In the data rows, 500 means zero.
Every row has a hidden score. In each pair, how much higher is the second row's than the first's? 6 means about the same, 12 much higher and 0 much lower.
564 485 322 581 527 648 433 675
526 472 399 473 619 599 438 411: 1
526 283 629 492 682 435 436 318
524 382 811 279 268 360 520 204: 6
604 419 553 565 432 656 484 523
546 249 657 445 488 373 474 298: 0
538 424 591 365 506 547 496 370
513 415 538 452 741 441 462 319: 3
580 461 489 438 447 601 416 642
606 359 487 612 581 585 491 512: 3
443 477 431 500 609 506 483 438
586 576 446 507 383 644 457 668: 11
451 625 406 513 486 517 457 569
516 491 380 409 493 412 466 534: 5
640 627 353 725 590 602 678 704
557 440 414 565 503 615 469 595: 4
525 493 532 391 560 674 377 510
244 685 486 337 506 414 319 483: 4
523 533 425 398 492 658 330 589
505 411 574 230 432 534 388 461: 3
508 658 377 712 566 679 429 684
484 544 373 593 489 643 365 630: 5
571 523 538 414 529 654 411 543
403 316 515 453 663 277 456 267: 0
539 470 518 412 515 673 370 463
700 336 681 710 375 379 617 531: 5
344 713 509 484 427 424 386 538
460 234 734 435 591 372 462 221: 0
587 537 472 451 497 667 397 522
472 304 372 597 750 290 491 300: 0
568 245 574 752 629 316 498 376
493 365 615 524 604 565 372 364: 8
454 536 577 362 425 509 366 547
481 566 563 459 433 701 427 634: 9
593 478 361 617 560 652 416 570
506 377 725 395 515 655 356 354: 2
586 596 597 476 137 587 567 712
507 571 619 457 280 494 536 652: 4
441 557 656 365 367 524 482 488
457 613 396 498 451 482 450 694: 9
336 677 320 578 465 385 529 537
556 454 450 503 535 520 503 511: 6
599 454 676 813 137 469 999 685
503 560 784 245 465 593 444 451: 0
521 389 525 336 496 566 452 424
441 396 529 371 581 486 391 433: 5
492 467 494 437 628 687 304 506
392 553 660 418 233 453 738 686: 10
367 694 310 556 496 525 348 577
539 348 537 560 514 363 568 265: 0
638 609 550 440  12 159 999 999
650 403 713 509 373 521 512 535: 0
181 827 275 636 439 173 366 921
499 496 447 415 650 595 347 491: 1
515 496 470 539 655 612 388 462
551 594 463 486 541 590 432 589: 8
549 510 342 647 632 546 482 578
448 408 540 355 645 528 427 299: 1
567 532 403 435 491 595 436 552
480 484 511 387 538 561 455 503: 5
420 331 489 539 852 190 610 181
537 427 474 459 611 467 482 433: 12
490 771 387 826 377 511 865 863
450 548 457 383 629 535 388 455: 0
459 556 473 335 496 583 328 468
625 400 537 936 541 388 845 298: 3
601 629 610 623 381 653 776 712
480 431 455 475 600 545 485 525: 1
384 533 327 352 396 155 706 541
433 448 549 251 582 527 372 322: 3
507 542 542 367 483 696 425 486
503 539 530 432 369 672 365 598: 8
543 290 573 502 534 467 532 448
561 384 727 476 350 543 535 330: 5
641 591 493 627 376 686 653 608
442 704 625 418 274 518 410 645: 5
554 566 366 607 576 659 502 453
468 535 499 447 533 644 341 432: 5
511 532 431 382 582 608 277 509
558 557 381 512 542 626 416 583: 8
352 654 240 613 620 362 441 692
473 485 401 538 541 648 335 433: 4
482 370 529 385 567 513 439 425
511 316 509 515 515  84 613 259: 1
488 557 213 575 637 374 564 547
529 638 435 472 364 336 682 590: 7
226 734 208 689 635 293 339 684
428 614 440 436 574 519 354 450: 4
555 940 306 984 399 627 999 999
559 432 530 236 397 416 409 500: 0
